Each named move below is a turn or a mirror, shown by a few rows before and after it. Which moves, in which order, take the first row of each later pair to the second? The first pair is answered.
move Nufu:
[  5.1 -36.5 -35.4   0.5  26.2   4.0  14.1 -20.9  -1.1  29.6  -0.4  19.3
  23.5   2.6  -0.3   2.0  -5.6   4.3  -0.2 -19.1 -17.3 -18.3 -10.2 -10.9
  -4.6   1.2 -15.9  14.9 -28.7] -> [ -3.4 -14.7 -21.9  24.7  24.5 -18.0  -7.6   3.5   5.6  16.6  14.0  11.2
  14.2 -12.7   4.9 -10.4 -22.1   9.4  -4.1  -3.2 -40.0 -20.8   3.6 -39.1
 -13.4   9.0  -7.4  12.8  -4.7]
[-17.4  18.2   7.1  -4.1   7.2 -13.2 -14.4   6.6  -2.0  -5.8   2.3  -9.0
   9.5  -9.0   5.0   8.9   0.6  14.2 -19.9   3.7 -13.0  10.0 -14.0  -3.4
   5.3   4.5  -0.9  10.4  14.2] -> [ -6.5   3.3  -3.6 -20.2   6.4   3.2   0.0  -7.6  -4.5  -1.2  -7.7  -7.3
  10.3   3.1   2.0  18.8  12.1  12.0 -14.7  -5.6   0.4  17.1 -22.8  14.7
   9.5   2.3  -6.6   8.7  -0.7]
[ -7.5   5.1  -4.8   0.7   6.0  -0.4  -6.5   3.1   1.4  -6.2   4.3 -10.1
  -4.5  10.1   0.8   8.0   4.2   8.1 -13.5  -3.1  -2.8   5.9  -2.4   2.9
  -2.8  -2.8   2.6   6.5  -2.3] -> [ -5.4   1.7  -4.4  -0.1   7.4  -0.4  -6.1   1.8   0.1  -6.1   5.2  -9.1
  -5.1  11.5   0.4   8.5   4.9  10.5 -15.7  -2.8  -2.5   4.6  -2.5   4.8
   2.1  -4.1   2.4   3.7  -4.9]
move Riko:
[-28.4   6.0  11.8  -0.3   1.6  13.2   2.9 -14.1 -10.6 -27.8 -13.3 -17.8
   0.4  -1.0  10.5   3.0   9.3  12.6 -19.0  40.7   8.6   8.3  17.0 -22.3
  22.4   9.3  13.5   9.1 -17.8] -> [-30.3   6.0  16.0  -4.3   1.0   9.2   4.1 -19.8  -7.3 -32.2 -12.2 -22.8
   1.0   4.6   9.0   8.7  12.4  14.5 -29.5  34.2   8.6  11.2  11.5 -16.5
  19.1  -2.9   9.2   8.6 -16.8]
[-16.2 -11.5   0.1   7.7   0.3   1.5 -12.1  -3.0 -12.7  -0.8   1.7  -5.5
   8.5  13.3   4.2   4.5  -0.8  13.4  -3.7   1.9  -0.4   9.7  -7.1  -4.5
  22.1   6.4   1.9   1.4   7.3] -> [-16.4  -8.4   2.1   9.3   0.5   1.2 -12.8  -1.1 -14.7   0.7   0.9  -3.1
   8.9  11.9   7.6   0.6   1.1  11.7   0.4   7.7  -2.0  10.1  -1.9  -7.1
  24.0   9.4   2.7   1.2   5.6]
[  7.2 -10.1  -3.4  -4.2 -10.5  17.7   8.8 -10.3 -13.7  15.8 -12.9   8.6
   8.1   2.1   2.4  -1.7   3.1  -9.6  20.1   2.2   8.5  -3.3   5.3   7.7
   7.4  12.2   1.0  -1.4 -18.0] -> [  2.0 -20.5  -0.3 -12.7  -6.3   7.6  12.7 -20.4  -7.0   9.0  -5.0  -2.8
   3.3   9.3  -7.1  11.3   2.9  -9.4  -4.9 -12.4  12.2   7.1 -10.1  22.9
   5.6  -7.5  -3.5   1.8 -12.4]
move fati:
[ 15.2   3.1   4.1  -4.9   6.8   9.3  -2.1  -0.4  -7.0  10.2  10.3  13.4
  10.5   4.1  19.3 -18.9   0.2  16.9  23.8  14.0   5.8 -17.7  17.7 -15.7
   4.1  12.4  -0.8 -17.1  -4.9] -> [ 12.0  27.3   4.2  11.2  -5.7  -6.3 -10.0  14.3  10.1   0.2  19.2  -3.5
   0.5   2.6  11.8  -3.3   3.9   9.7  15.0  15.2  -0.7 -18.5  34.1  -7.0
  -1.7   4.3   0.2 -10.7   2.3]
[  6.2  -7.6 -13.3  -6.3   3.0  14.7   8.8 -13.3  -2.7  31.3  -0.2 -18.2
 -15.0 -27.8   6.4 -19.2   8.3 -11.8  12.7 -14.3   6.8 -20.3 -40.4  22.7
  -4.9  17.8  -8.1 -37.4  -1.6] -> [ 10.0  18.1 -18.3   8.1 -10.2   8.0   5.1  -2.2   5.4  25.7   2.5 -22.9
 -26.8 -26.6  -1.3  -8.5   9.2 -18.8  19.0  -8.8   4.6 -27.9 -19.6  27.2
  -9.1  18.1  -6.8 -34.5  -4.8]
[-13.5  -4.3   7.7  -5.4   8.2   0.2  -7.8   2.1  -6.1  -8.4  17.4   2.6
   5.5  -2.3   6.5 -13.4  -1.3   5.4 -13.3 -10.6  -7.4   0.5 -12.0  -5.1
   6.6  -5.0  -5.4  -7.3  13.8] -> [ -3.8  -3.9  -2.2  -5.0   8.1  14.3  -1.3   1.6 -12.7   3.3   5.5  13.9
   9.5  -3.3   6.5 -19.7  -0.6   3.4   4.5  -8.5  -2.9  -8.5  -4.4 -14.3
  11.2  10.9  -6.0 -11.0   0.8]
[  0.6   2.5 -16.8   4.5  -4.2  24.3   9.1   0.2   3.8   7.7  -2.2  -0.4
  -2.5   9.7   4.3   5.4  11.2  -2.9  19.2   3.2  17.6  -6.9  11.7   8.0
   7.3   3.1  -1.9   4.1 -27.4] -> [ -7.9  16.6  -6.3  10.2 -10.4   6.2   3.7   4.9  17.2  -5.4  10.2 -15.6
  -9.8   7.0  -1.4  16.0  12.2  -4.5   2.5   0.5  11.9  -1.4  13.0  19.2
   0.8 -10.4   0.6   9.0 -14.0]
Then:
(2 to 3 moves a pair)
[ -6.3  19.7 -13.0  20.7  -3.9  -5.6 -17.4  17.2   0.4  -3.6 -12.4  19.4
   5.7  -2.2   7.3 -18.2 -12.5  -7.2  31.7   3.3  -5.8 -12.3  20.8 -22.6
   9.5  22.3  11.2  -9.6   7.2] -> [-27.4   1.3  10.8   4.2   6.5 -24.1 -27.6   8.4   1.9 -25.1   1.1   5.2
   8.4   3.3   8.4 -17.9 -14.7   4.7 -17.2  -5.7 -10.1   8.5 -11.8 -17.4
   2.8  -5.3  12.3  -9.0  32.2]  fati then fati
[-17.1  15.9   2.2  10.8 -30.9  17.7  -9.3   2.3   0.8 -10.8  -0.3 -20.5
 -14.2  16.8 -11.9  10.2   7.9 -16.5  -9.5  14.3  13.2   3.2  -2.7  24.3
  -7.3 -21.7  13.2   2.3 -17.3] -> [-24.4  -6.8  19.2  -3.9 -15.2  19.1 -12.7  -2.2 -11.8 -15.2   2.3 -16.2
  -4.2  17.8  -2.1  -6.4  -0.1  -3.2 -26.7  13.0  14.2  12.0 -28.8  12.4
  -1.8 -23.4  13.1   1.5  -3.8]  Nufu then fati
[  5.2   7.4  -8.1  -0.9 -19.4 -13.8  15.4 -10.6   2.8   2.0   8.4   7.8
  30.8   0.3   5.3 -29.1   8.0   2.8  14.1   6.9  10.2   6.3 -18.8 -18.8
  13.9  -1.6  25.0   1.3  10.5] -> [  7.6  11.1 -13.7  -2.6 -25.9 -13.0  21.7 -16.4  11.0  -0.3   6.9   1.5
  26.0  10.9  -6.5  -9.3  15.7  -4.9   9.9   0.8  18.6  11.5 -15.6   0.7
  12.7 -12.2  23.5   7.3   1.0]  fati then fati then Nufu
[-18.5 -22.0  18.9 -19.3  10.7   7.9  -1.2 -31.2  -5.9   4.5  -3.6 -13.8
  17.6   0.1  11.4   5.1   4.9  11.2 -22.9   6.5  14.9  14.0 -32.6  21.2
  16.6 -30.1 -16.7  -9.6   0.3] -> [-15.1   7.1  18.7   4.1   5.2  19.9 -12.6  -6.7 -20.0  19.1 -12.7   4.2
  21.9 -16.7  25.2 -23.2  -9.1  16.1  26.0  36.6   0.5  -9.7   4.6 -22.5
  20.4  14.7  -0.7 -18.1  -4.6]  Riko then Nufu
[  3.6   7.9   4.8   9.8  -2.6  19.2  -1.5  10.0   0.7   3.4   2.1  10.0
   2.2  -3.1   9.7  -3.1  -1.8  -0.2  26.1   7.0   2.2  -5.2   6.6  -5.8
   5.6   3.8  -0.1 -10.7  -3.5] -> [  7.0 -10.8   1.1  -4.0   8.1  25.5   6.6  -1.7  -2.3   6.5   0.4  14.1
   6.5   1.5  11.9  -1.8   2.9   1.4  19.0  -1.9   9.9   1.3 -11.2   2.0
   4.3  -2.9  -4.1 -12.5  -6.2]  Riko then fati then Riko
[  6.0  -4.5  -3.8  10.2  12.4 -14.8 -14.1  15.5   7.7  -0.1  15.1   3.7
  -2.8 -16.6   0.8 -18.4 -22.7   7.3   5.1   1.7 -20.8 -11.9   0.1 -32.1
 -13.5  17.2  -8.0  -6.5  21.2] -> [ 12.2   5.3 -19.9  12.3  -9.1 -16.9  -1.4   4.1  27.0  -8.0  11.2 -17.1
 -19.5  -0.5 -20.6  25.4   1.8 -10.7  -5.4 -11.7  -1.4  -9.1  12.6  19.8
 -12.4 -11.0 -14.7   7.9  -3.4]  Nufu then fati then fati
[  2.6  -4.6  -7.6  24.1   3.5  18.5  -1.2  -6.2   4.7  25.6   4.2   5.7
 -23.6 -42.8  -5.6   2.7 -18.2   9.0  30.5  -8.7   2.2   5.6  34.5  -2.4
 -10.5  14.6  -9.4  10.6   0.1] -> [-13.8 -35.0   8.9  -2.2  13.0  11.7  -2.8 -23.0   2.8  10.3  14.2  -4.5
 -22.8 -30.9  -5.6   9.8 -15.5  17.1 -13.0 -24.5  12.6  29.2  -4.1  19.1
  -9.3 -13.1 -14.7  17.9  14.1]  fati then fati then Nufu
[ 38.8   0.0 -18.4  13.7  40.6  -7.7   8.5 -22.2 -19.2  33.1  14.9  54.0
   7.3  -2.8  -4.5  -2.3   2.3   5.7  10.7 -10.5   3.1 -11.0 -43.7 -41.5
 -22.1  32.7   1.8  10.8   1.7] -> [ 34.4  48.5 -23.7  43.3   7.7 -33.7   3.0  -7.9  14.5   7.9  29.2  18.0
 -19.0   4.4 -33.3  40.8  12.8 -13.1  -9.5 -13.8   5.5  -9.1  -9.5  -6.2
 -33.5   1.3  -0.1  27.6   3.4]  fati then Nufu then fati
[ -2.7 -22.4   7.4  13.2  32.4 -24.0 -12.3  16.5  13.6   8.4   9.1  -6.6
   4.7  -6.6  -0.9 -12.7 -31.1  -0.7 -12.1  -9.3 -15.2   0.2 -11.8 -19.0
  -6.0   1.9   5.8  -4.2  28.9] -> [  8.3   1.8  -2.1  32.9  20.5 -24.2 -10.7  26.6  21.0   9.8   7.6  -8.7
  -2.1  -7.0  -6.4  -4.8 -27.5 -12.8   5.1  -3.6 -15.4 -14.5  13.5 -17.8
 -10.6  10.8   2.8  -3.9  19.0]  fati then fati then fati
[ -3.5   5.0  10.9 -26.7   3.1  12.3  39.8  11.8 -10.4 -10.6   3.5  10.6
  34.2  -0.4   4.5 -16.1  21.5  10.1 -14.7   5.0  48.7  20.0 -11.3  23.7
  11.2 -15.0 -14.5  14.4   4.0] -> [ -7.3  32.6  19.9  -2.9   0.8   2.1  21.0  38.2 -14.3 -12.9  10.4  14.4
  32.0 -15.5  12.7 -39.0   5.2  11.3   4.9  25.7  28.9   6.5  12.6 -11.9
   9.1  10.0  -4.1  11.4  18.9]  Riko then Nufu
[ 16.3  15.5 -31.6  10.3  -7.0 -29.8   1.1  34.4  27.2   9.8   9.0   8.7
  -3.2 -13.5 -18.0  17.8   1.1 -10.1  19.7 -14.2 -34.6 -18.5  -3.1   9.7
 -13.8 -10.1 -21.0   6.1   9.7] -> [ 15.8 -20.0 -23.1 -14.7  15.5  -8.9   5.8  24.0  -3.0  27.8   2.2  33.1
  19.7 -18.3   1.3 -14.6  -6.9   7.5  30.6  -9.0 -30.9 -13.9 -31.8 -16.6
  -1.0   9.3 -14.4  -6.4  12.6]  fati then fati then Riko
[  6.5 -21.2  -5.0 -23.8  12.0  -2.6  25.7 -26.4 -26.2  12.6   3.3  14.4
   1.2   5.0   7.3  14.9  20.4 -15.6 -14.9 -19.7  -6.8   7.4  15.6 -13.3
   7.7   2.6  10.0  16.3  14.4] -> [ -1.4  14.1  -1.1  -2.8  -1.1 -20.5  14.2 -10.8 -10.8  -0.5   9.8  -3.7
 -13.0   2.4  -2.0  28.3  19.5 -22.0 -18.7 -13.5 -13.7   5.8  38.9 -10.1
  -1.7  -2.7  11.3  19.4  25.4]  Riko then fati then fati
[ -4.8  -0.4   8.7   6.2   0.9   9.3  -3.7  -8.2 -13.7   5.4 -20.7  13.0
   6.8 -10.7  13.5 -10.3  -5.3 -16.4  11.2  15.9  -1.9 -13.7 -10.4 -32.7
   9.7  27.9  14.6   1.7   0.7] -> [  3.8   1.1  -4.6  -0.1 -11.8  20.2  12.6 -19.7  -5.8   6.5 -27.2   6.5
   3.2   1.0   2.6  12.3  10.4 -26.4  11.8   2.4  15.4 -12.0  -2.0  -2.1
  10.4  13.2   9.5   8.3 -19.9]  fati then Nufu
[ -1.8   2.6 -11.6   0.9 -12.8   2.2  -0.6  -2.6  -2.9  -5.2  -8.4  -5.8
   5.9   3.4 -12.0   5.3   8.3   4.8   2.1   6.6  20.9   4.0   2.6  20.4
   0.3   5.0   8.0  -0.1 -19.3] -> [ -5.2  -8.4  -8.2  -5.4  -6.6   5.9  -1.9  -6.4  -4.6  -3.3 -10.6  -1.5
   9.4   4.2  -5.5  -0.8   7.0   9.2  -0.8   5.1  19.6   8.7  -8.0  20.3
  -2.3   3.0   5.9  -1.8 -16.4]  fati then fati then fati
[-12.1  17.5   9.9   8.7   7.3   3.7 -12.2  25.0   4.0  -1.6   4.6 -13.7
  15.3  -4.0  -3.7 -11.4 -21.7 -22.0   1.8  -0.2 -17.2  -9.3  19.5 -40.2
 -21.4  10.0   3.2   4.1  -1.6] -> [ -9.4 -16.7  -1.9 -20.0  11.6  17.4   6.2  -5.7   5.7  -3.1  -1.9 -18.7
  12.9  16.4 -14.7  16.2  -4.3 -26.2 -25.2 -25.4   7.6   7.7 -11.2   1.5
 -21.2 -17.4 -12.7  10.3 -19.1]  Riko then Nufu
[  2.4  -2.7  -4.3  30.1  18.5  28.7  25.7   9.6  11.2  18.2  -8.6  20.1
  11.5 -15.4  -0.2  -9.3 -17.8   7.2  27.0 -12.1 -31.7 -22.9  20.6 -18.4
 -31.8  33.1  -2.4 -49.4  12.6] -> [  3.1   1.4 -15.1  21.0  -3.6  24.7  40.3  -6.7  30.3   5.3  -9.9  -7.5
  -1.2   6.9 -26.8  43.9   8.0  -8.7  -2.6 -34.6 -10.1  -8.6  21.4  41.1
 -34.5  -6.2 -12.0 -32.3  -6.2]  fati then Nufu then fati
[  0.2  27.5   5.2  10.8  -4.0 -21.9  -2.2  10.1  24.4 -18.2   9.5  -1.5
 -10.7  -0.6 -15.2   9.7  -3.6 -12.7  -7.8  -6.4  -5.9  -2.0   5.4   1.9
   6.4  -4.2   0.9   5.9   9.0] -> [  8.0  -3.8  -5.8 -17.8   3.8   4.9  19.3 -11.0   7.3   0.2  -9.3  13.8
   2.4  10.3  -9.4   6.4   8.5 -10.7   2.6 -17.5  12.6   1.3 -17.1  17.4
  14.7  -4.3  -5.6   1.7 -14.4]  Nufu then fati then fati
[ -4.9 -24.0  -4.7   4.6  17.0 -11.0   3.7  -2.0  26.5  -3.5   6.7   1.0
  11.8  -1.3 -10.1   8.9 -10.9  -7.9  -4.2 -19.8 -19.9  -4.3 -25.1  -2.7
 -16.6  -6.9 -15.5   0.2   9.8] -> [  7.2 -18.0 -16.3  10.0  10.0  -9.1   9.8  -1.5  29.2   6.6   4.5   4.5
   8.5  -2.8 -11.7  14.0  -5.7 -15.4  11.6 -20.3 -18.5 -11.6 -12.8   3.5
 -18.8  -2.1 -18.0  -0.8   0.4]  fati then fati then Riko
[ 11.0 -10.7 -14.6  18.9   8.8  21.8  -2.2   6.5 -25.8   7.3  19.9   0.5
  21.2  -6.6   8.3 -24.3 -11.9   7.0   2.4  12.8  -8.4   6.6  15.2 -19.3
  -4.3 -18.5  13.7   2.6 -16.7] -> [ 11.0  -7.8 -12.3  21.6  10.1  18.7  -5.4  10.0 -21.7   3.5  22.5   0.2
  18.3  -7.8   7.7 -26.5 -15.9   9.6   0.7  15.5 -12.9   7.8  15.0 -20.6
  -6.1 -21.8  12.7   1.7 -11.6]  Riko then Nufu then Riko
[  9.2 -16.5 -11.0  -0.6  11.8 -43.0 -10.0  -1.0  23.8  -0.3   8.8  -1.1
  -7.0 -10.3  -0.8   2.0 -20.8 -10.4 -53.0 -14.4  -5.5  14.9 -19.4  17.4
 -13.8 -21.3  -4.4   8.8  30.6] -> [ -1.0  -2.5   4.3   7.4   9.8 -39.3 -26.2  17.5  10.0  -0.3   8.2   5.3
   0.5 -23.3  12.9 -27.4 -31.5  -0.1 -38.6  11.3 -15.7   8.7  -6.9 -15.4
  -9.9  -2.6   8.9   0.9  41.5]  Riko then fati then fati
[-22.8   2.7  -7.9  17.6  -3.4 -21.5   0.9   5.4   5.0 -15.5  14.0 -32.9
  -4.9  16.5   0.1  -1.7  -4.4  -2.0   5.2   5.7 -26.5  -2.9 -11.3 -20.9
 -12.7  -5.0   3.7 -11.1  16.9] -> [-17.8 -32.3 -12.3  -8.9   8.5  -4.1  16.3 -14.5  -8.3  -3.4   0.9 -19.1
   5.8  22.3   6.4  -6.0   1.7   5.7   4.5  -3.6 -10.9   3.4 -32.8 -13.7
  -3.9  -5.9  -0.2 -16.9   4.8]  fati then Nufu
[ -3.8  13.4  26.1  30.6 -10.8 -22.7  17.7  16.8  -0.1 -25.9  -9.5   1.2
  -3.2   9.9  -3.2  10.3  15.0  24.2  14.3   2.4 -16.2 -36.5 -19.1  -8.9
 -24.8 -11.8   4.2  26.5  11.6] -> [  3.9  14.3  20.4  31.8 -12.8 -10.0  22.6  17.9  -6.4 -16.9 -16.6   8.6
   1.1   7.7  -1.5   5.0  14.3  24.7  32.5  10.7 -12.3 -43.6  -9.4 -17.0
 -19.5  -2.6   7.9  23.1   3.1]  Nufu then Riko then Nufu
[-11.0 -13.7  19.9 -11.6  11.1 -10.3   1.1  -1.5 -31.0   0.9  -9.6  -2.7
   0.3  -5.1   5.3 -15.6  -4.7  18.2 -18.2   1.9  -5.9   4.5  -9.5 -16.5
  36.2  14.3 -17.3  -7.5  27.3] -> [-12.1  21.3  17.8  14.5  -5.5 -27.3  -3.3  11.0 -11.7 -11.3  -1.8 -24.4
 -12.3  -4.6  -8.8   6.6  -1.9   7.1 -22.9   6.1 -13.7   0.8  14.4  -6.7
  30.6   8.2 -14.8   1.2  32.4]  fati then fati then fati
[-12.7 -15.0   2.0 -10.9  -8.5 -11.7  -2.9  -2.0   8.6 -10.0   6.5 -13.9
  -1.1   7.0   0.2  11.0   6.1   3.4 -27.8  -0.6   9.9  10.5 -15.7  21.2
   3.3  -9.1   2.3   4.6   7.8] -> [-12.0  15.9   2.9  10.1 -22.5  -8.0 -13.3  23.1   7.3  -4.6   6.0 -12.3
  -4.4  -2.5   3.7  -0.1   1.2  -0.6   3.6  24.2   1.2  -6.1  18.5  -0.7
   5.2  13.9  14.4   2.8   3.4]  Riko then fati
[ 12.0  -7.3 -18.4  36.6   6.3  10.2   5.3  -4.1  15.2  -7.3 -24.0   7.8
  -1.3   7.7 -13.5 -11.2 -16.9 -11.4  25.4  -5.3  -7.2 -15.3  11.7   9.4
 -11.4  14.0  -2.5   3.1   1.8] -> [  1.6  -9.1  -3.3  32.0  14.7   8.7  -2.8   1.1   3.8 -10.4 -17.2  10.7
   5.4   1.9   0.2 -27.0 -26.6  -4.6  19.5   4.8 -12.9 -12.5   6.8  -7.4
  -6.0  16.9   7.6  -0.5  13.3]  fati then fati then Riko
